The same turns and mirrors carry the whole set onto itself, and each row onto the other rows of its family. Which rows share a family with each named row? Give them in list order.
These 27 rows form 9 families of 3 rows each.
lemez: -2.48; -0.08; 4.25; 1.04; -0.73; 0.21; -1.53; 1.06; -0.35; -1.70; 2.66; -0.45; 0.83; -0.74; -0.26; -0.68; 0.22; -0.86; -0.41; 2.44; 1.43; 1.84
Ran: -1.44; -0.21; -1.18; -1.17; -0.55; 1.00; 1.23; 1.53; -3.18; 1.27; 0.83; 0.90; -1.92; 1.38; 3.62; -0.96; 0.52; 0.40; -2.22; -0.71; -0.31; -0.18
kevo: -1.30; -2.66; 1.49; 2.91; -0.34; 1.72; -1.12; -2.06; -1.91; 2.89; 3.19; 1.73; 1.06; 1.00; 3.72; -2.09; 0.55; -1.10; -1.27; 0.16; 2.41; 0.54
supar: -1.40; 0.34; 2.71; -0.06; -0.73; 0.74; 0.24; 2.16; 1.45; -1.21; 3.30; -1.02; 0.55; -0.06; 0.77; -0.95; 1.08; -0.07; 0.77; 1.98; 1.46; 3.08
kire: -0.21; 1.51; -0.13; 0.00; -0.10; 0.70; 0.34; 3.14; -4.32; 1.85; 3.32; 1.29; -0.29; 2.68; 1.27; -0.76; 1.42; 1.05; -1.86; -1.32; -0.18; 0.11
Mek: -0.30; 2.98; 0.14; 1.05; 0.14; 0.63; 0.70; 0.92; -4.30; -0.34; 1.10; 1.32; -1.84; 1.95; 0.84; -0.53; 1.07; 0.59; -1.56; -0.97; -0.26; -0.56
kez: -0.94; -2.44; 2.17; 3.65; 0.45; 1.60; -0.92; -0.28; -2.61; 2.08; 2.33; 1.38; -1.24; 0.87; 2.53; -1.22; -1.31; -0.77; -2.75; 0.65; 4.46; 0.63
mimog: -0.78; -1.55; -1.14; 1.88; 1.80; 1.23; -0.90; -1.68; -1.99; 0.89; 4.46; 2.40; 1.30; 0.38; 3.35; -2.50; 0.11; -1.15; -0.46; 0.94; 3.14; 0.87
fupa: -0.09; 0.61; 2.14; 1.11; -1.41; 0.64; -1.25; 0.83; 1.13; -2.19; 2.26; -2.09; 1.23; 0.53; 0.86; -0.54; 0.84; -1.10; 0.97; 1.27; 1.18; 2.12
Koge: -0.43; -0.24; 2.74; 0.68; 0.17; 0.46; -0.94; 0.36; 1.20; -2.48; 1.22; -2.16; 0.30; -0.47; 1.33; -2.45; 0.66; 0.28; 0.44; 1.98; 1.42; 1.47
bur: 1.37; 1.18; 2.26; 1.08; 0.57; 0.98; -0.67; 1.58; 0.02; -3.21; 2.96; -0.80; 1.84; -0.59; 1.91; -1.49; 1.21; 1.58; 0.41; 0.60; 1.82; 2.64
Tefo: 0.68; -3.33; 1.46; 2.01; 1.33; 0.30; -1.41; -0.29; -1.24; 2.33; 3.50; 0.91; 1.13; 1.74; 4.55; -2.66; -0.53; -0.79; -1.68; 0.83; 2.89; 1.29
Voba: 0.88; 0.99; -1.17; 2.13; 0.02; -1.07; 0.63; 2.53; -2.41; 2.40; 1.59; 1.69; -1.25; 0.69; 0.80; -0.72; 0.83; 0.57; -1.64; -1.70; 0.08; -0.63
sapi: -0.76; 0.69; 3.43; 1.28; -1.04; 1.18; 0.39; 2.05; -0.35; -3.07; 2.71; -1.19; 1.43; 0.35; 2.32; 0.27; 0.27; 0.89; 0.25; -0.01; 0.02; 2.65
gof: -0.13; 1.11; 0.13; 0.83; -1.20; -0.28; -0.59; 3.56; -3.36; 0.41; 0.04; 0.98; -1.46; 0.83; 0.49; -0.59; 0.62; -0.58; -3.31; -0.56; 0.36; 0.31
lom: -1.08; -0.48; 3.43; 0.67; 1.09; 0.13; -0.87; -0.02; 1.66; -2.06; 2.65; 0.26; 0.39; -0.34; 1.49; -1.42; -2.00; -0.18; 0.93; 1.35; 1.39; 2.42
Par: -0.71; -2.09; 0.75; 3.13; 1.60; 0.15; 0.04; -0.21; -2.46; 2.49; 3.00; 2.32; 0.13; 0.92; 3.21; -2.95; -1.90; 0.39; -2.57; -1.82; 2.51; 1.38
gubup: -0.02; 1.86; 3.52; -0.10; 0.80; 1.14; -1.37; 1.11; 1.37; -1.75; 3.15; -0.91; -0.15; 1.20; 1.36; -0.14; 0.66; -0.16; 0.86; 1.87; 1.35; 1.00
pemu: -0.63; -3.57; 0.56; 3.67; 0.13; 2.01; -0.56; -0.37; -3.02; 1.47; 3.15; 2.38; 1.56; 1.01; 2.90; -2.80; -0.76; -0.18; -0.93; 0.22; 2.34; 0.78
koluk: 0.42; 1.58; 0.47; -0.23; -1.64; 1.29; 0.80; 1.52; -4.40; 1.05; 0.65; 0.40; -1.53; 2.30; 1.73; -0.03; 1.18; 1.51; -1.89; -1.12; 0.66; 0.18
pum: -0.31; -1.82; 2.07; 3.45; 0.55; 1.76; -0.23; -0.60; -1.22; 2.28; 3.66; 3.24; 0.72; 1.38; 4.23; -1.19; -0.37; -1.13; -1.34; 0.45; 3.58; 1.84
linop: 0.39; 0.75; -0.14; -0.03; 1.01; 0.69; 1.55; 1.14; -3.79; 0.86; 2.19; 1.23; -2.64; 0.46; 2.91; -0.56; 1.62; 1.95; -1.28; -0.46; -1.08; 0.44
komi: -1.07; 2.94; 0.01; -0.78; 0.16; 0.60; 0.35; 3.00; -2.14; -0.25; 1.37; 1.59; -1.26; 0.87; 0.02; -1.41; -0.21; 1.48; -1.54; -1.80; -0.06; 0.50
lav: -0.73; 1.43; 3.83; -0.47; -0.15; -0.39; -0.91; 1.11; 0.50; -0.96; 1.83; 0.92; 1.39; -1.01; -0.16; -0.92; 1.04; 1.40; 0.87; 1.45; 1.00; 0.53
gudu: 0.38; -2.63; 1.51; 2.56; 0.94; -0.09; -0.05; -1.23; -1.42; 1.77; 3.22; 1.32; 0.55; 0.97; 2.22; -1.25; -2.13; 0.58; -0.03; 1.21; 4.81; 0.75
Sigem: -1.89; -0.52; 0.75; 2.83; 0.87; 1.73; -1.00; -1.85; -0.76; 0.34; 3.42; 1.04; 1.73; 1.31; 4.11; -2.14; -0.34; -1.59; -1.67; -0.59; 4.35; 0.68
fove: 0.01; 2.54; -0.21; -0.55; -0.38; -0.84; 1.21; 1.92; -3.56; 1.41; 1.07; 1.36; -1.40; 2.15; 2.12; -0.88; 1.51; 0.19; -2.95; -0.95; 1.06; 1.11

Same family as lav: Voba, gudu
Same family as fove: supar, pum
Same family as kez: lemez, gof
Same family as sapi: Ran, Sigem
Same family as koluk: kevo, fupa

The same turns and mirrors carry the whole set onto itself, and each row onto the other rows of its family. Which rows share a family with each named row? Give them in list order.
These 32 rows form 4 families of 8 rows each.
vobiv: -0.51; 0.25; 1.00; 1.61; 0.77; 0.13; -0.46; -1.00; 1.70; 2.06; 1.01; 3.13; -0.86; 0.71; 1.34; -1.74
firo: -1.77; -1.38; 0.08; 2.86; 0.46; 0.15; 0.01; -0.29; -2.64; -0.81; 1.42; -0.67; -1.98; -1.99; -0.12; -1.76
mifas: -1.44; -0.51; 1.92; 0.71; 0.66; -0.08; -1.35; 0.86; 1.30; -1.01; -1.01; 1.76; -1.93; 0.10; 0.34; -2.51
Duk: 3.53; -0.28; -1.07; -2.20; 0.47; -0.25; 0.78; -0.22; -0.27; 1.16; -1.78; -1.59; -0.41; -0.42; -0.56; -0.10
Tamuv: -0.69; -0.69; 1.40; 2.26; 1.02; 1.77; 0.44; -0.48; -0.59; 2.59; 2.18; 0.81; -1.34; -1.14; 0.76; 0.12
loza: 0.83; 0.47; -0.68; -2.77; -0.22; -2.05; 1.19; -0.71; 0.30; 0.59; 0.12; -1.55; 1.09; -0.47; -2.43; -0.71
kat: -0.45; 0.25; -2.17; -0.99; 0.84; -2.07; 2.23; -1.27; 1.14; 1.23; 0.84; -0.93; 1.49; -0.58; -1.65; -0.17
dap: -0.64; -1.50; 1.64; 0.58; 0.81; 0.33; -0.59; 0.80; 0.69; -1.80; -0.11; 1.29; -3.06; 1.10; 0.60; -2.18
Risus: 2.28; 0.28; -0.95; -2.81; -0.24; 0.17; 0.71; 0.35; -1.61; 1.15; -1.40; -1.39; -0.94; -0.24; -0.76; 1.24
kesa: 0.60; -0.27; 1.20; 1.30; 0.70; 0.29; -1.58; -2.02; 1.20; 1.24; 0.52; 3.09; -2.07; -0.47; 1.52; -1.63
Lopad: -0.27; -0.06; 1.92; -0.21; 0.87; -1.42; -0.56; -0.67; 0.93; 3.15; -0.11; 1.98; -1.59; 0.55; 1.76; -1.52
Regi: 0.51; 0.69; -3.10; -0.66; -1.47; -2.68; 0.26; -1.00; -1.22; -1.62; -0.50; 0.97; 1.12; -0.16; -1.40; -1.02
vusu: 1.12; 0.03; -1.67; -2.02; 0.36; 0.10; 0.16; -1.08; -1.58; 1.97; -1.51; -1.36; -0.04; 0.28; -1.44; 1.86
mozo: 1.96; -0.91; -2.59; -0.84; -1.20; -2.19; 0.13; -2.31; -1.10; -1.94; 1.89; 0.14; -0.21; 0.04; -1.47; -0.61
fovig: -1.15; -1.12; 1.25; 1.05; 0.12; -0.71; -0.99; -0.44; 1.29; 2.57; -0.23; 2.80; -0.45; 0.78; 1.46; -1.23
velo: 2.12; 0.44; -0.89; -2.11; 1.62; -0.85; 0.86; 0.33; 0.79; 1.48; -2.00; -0.89; -0.86; 0.29; -0.07; 1.16
giki: 0.01; 0.10; -1.72; -1.84; -0.55; -2.23; 2.50; -0.55; 0.07; 1.43; 0.64; -0.74; 0.31; -0.86; -2.82; -0.75
bisu: 2.24; -0.42; -1.99; -0.50; -1.77; -1.79; -0.50; 0.70; -2.84; 0.39; -0.69; 0.86; -1.26; -0.31; -0.38; 1.81
Talak: 0.11; -0.47; 0.50; 2.49; 1.79; -0.12; 0.23; -2.44; -0.27; 2.63; 2.71; -0.33; -0.17; -0.77; 0.49; -1.81
Turep: -1.49; -1.93; 1.46; 1.31; 0.80; 1.51; -0.86; 0.01; -0.21; -0.78; 1.21; -1.34; -0.73; -1.83; 0.44; -2.26
zoza: -1.59; -0.26; 1.45; 1.03; -0.34; -1.05; -1.51; 1.42; 0.70; -0.56; 0.70; 1.72; -2.46; -1.01; 0.16; -2.87
difeg: 0.70; -0.75; -0.07; 3.31; 1.65; 1.19; -0.34; -0.88; 0.50; 2.20; 2.40; -0.03; -0.64; 0.25; 0.62; -1.87
ter: -2.46; -1.91; -0.17; 2.89; 0.56; 1.34; -0.44; -0.06; -1.20; -0.02; 0.09; -0.10; -1.95; -1.46; -1.00; -1.61
lepo: 1.63; 0.85; -2.46; -0.50; -1.42; -2.92; 0.41; -1.49; -1.04; -1.01; 1.70; 0.61; 0.59; -0.49; -2.12; -0.78
molel: 2.87; 1.31; -3.27; -1.06; -0.76; -0.70; -0.12; -0.43; -1.89; 0.06; -0.01; 0.92; -1.62; 1.37; -0.01; 0.66
rud: 2.71; 0.45; -2.78; -0.64; -1.54; -0.67; -0.31; -0.94; -2.94; -0.49; -0.22; 0.86; -1.18; -0.50; -0.32; 1.14
bemep: 0.47; -0.26; -3.82; 0.57; -0.56; -2.15; 0.10; -1.17; -1.07; -2.24; 2.26; -0.23; -0.27; -0.26; -0.85; -0.11
zegis: 0.93; 0.55; -0.96; -1.40; 0.72; -1.72; 1.66; 0.12; -0.43; -0.72; 0.48; -2.15; 1.12; 0.48; -2.72; -0.18
viv: -1.90; -1.38; 0.98; 2.32; 0.90; 1.73; -1.25; 0.97; -0.91; -0.85; 0.59; -0.90; -1.96; -0.87; -0.36; -1.40
Nutof: 1.42; -0.30; -2.71; -0.55; -0.66; -1.30; -1.45; 0.55; -2.00; -0.84; -1.60; 0.54; -2.17; -0.15; 0.41; 1.79
vezo: -0.90; -0.82; -0.10; 3.07; 1.07; 2.17; -0.71; -1.44; -0.42; 1.96; 2.32; 0.47; -0.67; -0.39; 0.72; -0.80
Vaso: -0.54; -1.11; 1.53; -0.14; 0.23; -0.50; -1.09; 0.53; -0.85; -1.52; -1.05; 0.87; -3.42; -0.16; 1.68; -2.35

Same family as molel: Tamuv, kesa, Regi, vusu, Turep, zoza, zegis
Same family as Duk: dap, mozo, fovig, giki, bisu, difeg, ter
Same family as kat: firo, Lopad, velo, Talak, bemep, Nutof, Vaso

The same turns and mirrors carry the whole set onto itself, and each row onto the other rows of its family. Which rows share a family with each named row? Give them in list order.
These 40 rows form 5 families of 8 rows each.
zif: -0.17; 1.14; -0.83; -1.42; -2.13; 0.16; 3.14; 1.33; 1.61; -0.64
ginos: -0.19; -1.46; 0.52; 1.08; 1.56; -0.08; -1.64; 0.62; -1.46; 1.48
Kisa: -1.50; -0.93; -0.27; -1.94; -0.64; 0.43; 1.76; -1.51; -1.90; 0.85
dobon: -0.50; 1.14; 1.65; -1.49; -0.30; -1.29; 1.04; -0.26; -0.98; -2.26
suzu: 2.11; -1.35; -1.27; 1.87; -0.50; 0.85; -0.36; 1.39; 1.47; 1.39
zavo: -0.92; 1.82; 1.27; -0.28; -1.23; -1.51; 1.55; 0.56; 0.36; -2.20
sig: -0.63; 0.62; -0.82; -0.46; 0.60; 1.33; -1.04; -1.10; -1.83; 2.26
kuni: -0.51; 1.66; -0.69; -0.22; -1.71; -0.48; 2.47; 0.69; 2.76; -0.72
nabom: 1.12; -1.59; -0.89; 0.81; 0.03; 1.28; -0.35; -0.31; -0.90; 2.90
Vev: 1.89; -0.67; -1.92; 0.43; 0.17; 1.53; -0.22; 0.18; 1.73; 2.21
boro: -1.85; 1.69; 0.86; -1.29; -1.00; -0.61; 1.65; -1.38; -1.24; -0.25
Mabak: -0.05; 1.65; 0.59; -1.76; -1.75; -0.72; 2.12; 0.81; 0.27; -2.35
tinof: -0.95; 1.83; 0.46; -2.36; -1.90; -0.48; 1.37; -0.37; -1.38; -0.62
Zir: -0.33; 0.65; 0.10; -0.29; -1.12; -1.02; 2.34; 2.03; 2.20; -1.80
Rim: 0.84; -0.77; 0.47; 1.68; 0.98; -0.70; -2.34; 1.41; 0.31; -0.02
banul: -1.23; 0.99; -1.68; -1.19; -2.05; 0.35; 2.14; 0.58; 2.17; 1.62
Kime: 0.88; 0.16; -0.86; -0.80; 0.20; 1.58; -0.67; 0.21; -1.12; 3.33
Lak: -1.32; 1.37; -0.90; -2.17; -2.38; 0.48; 2.60; 0.10; 0.01; 0.96
kedar: 0.29; 0.46; -1.00; -0.21; -2.35; -0.95; 0.17; 1.74; 2.40; -1.94
Semuz: -0.15; 0.06; -2.50; 0.97; -0.08; 1.68; 0.52; 1.41; 1.65; 2.29
gosel: 0.95; -1.33; 0.99; 1.04; 0.23; -0.03; -1.28; 0.26; -2.50; 0.79
gefib: 1.56; -1.10; -0.92; 1.51; 1.03; 0.43; -1.23; 0.87; 2.01; 0.94
lono: 0.49; 0.53; 1.10; 0.41; 1.48; -0.16; -1.14; 0.29; -1.85; -1.61
Goga: -0.18; 0.77; -0.61; -0.98; -1.74; -1.23; 0.91; 1.08; 3.58; -0.52
gotir: -1.25; 1.34; -0.11; -2.39; -1.18; 0.04; 0.93; -1.85; -0.98; 1.29
fogu: -1.88; -0.32; 1.25; -2.25; -0.10; -1.00; 1.55; -1.13; -1.17; 0.59
bituv: 0.34; -0.31; -2.29; -1.34; -1.62; 1.04; 1.82; -0.95; 2.24; 0.79
gupa: -1.52; 1.46; -1.01; -1.15; -1.56; 0.50; 2.65; -1.14; 0.94; 1.47
Tabur: 0.37; -1.43; 0.15; -0.20; 1.28; 1.07; 0.02; -0.58; -1.94; 2.21
Ziso: 1.91; -0.94; 0.52; 2.00; -0.08; -0.43; -1.28; 1.90; -0.03; -0.69
daz: -1.35; 0.54; 1.65; -0.97; -1.02; -2.30; 0.41; 1.42; 0.55; -1.67
retoz: 0.95; -0.02; -0.45; 1.74; 1.01; 0.21; 0.55; 2.82; 1.55; -1.53
Dus: 1.42; -0.21; -1.36; 0.64; -0.15; 1.21; 0.24; 2.94; 1.57; 2.05
Vokuf: 0.45; -1.89; -0.75; 0.88; 1.59; 0.97; -0.47; 0.00; 0.19; 2.47
suz: 2.02; -0.24; 0.86; 0.94; 0.95; -0.02; -0.18; 3.32; 0.23; -1.02
fede: -0.71; 0.01; -0.95; -2.28; -0.87; 0.26; 1.96; -1.35; 1.97; 1.76
zoge: 1.70; -0.09; -0.38; 1.55; -0.42; -0.32; -1.53; 2.71; 1.68; -0.36
Seze: -1.50; -0.10; 1.18; -0.71; -1.39; -1.61; 0.18; 1.05; -1.59; -2.00
Mopiz: 1.40; 0.11; 1.49; -0.61; 1.20; 0.31; -1.15; 0.61; -2.46; 0.30
Nizon: 0.10; -0.86; 1.48; 0.98; 0.81; -0.79; -1.26; 1.90; -2.08; -0.31

Same family as ginos: zif, Mabak, tinof, Rim, Lak, gefib, Vokuf
Same family as kuni: suzu, zavo, nabom, boro, gosel, gupa, Ziso
Same family as Dus: Kime, Goga, fogu, daz, suz, fede, Mopiz

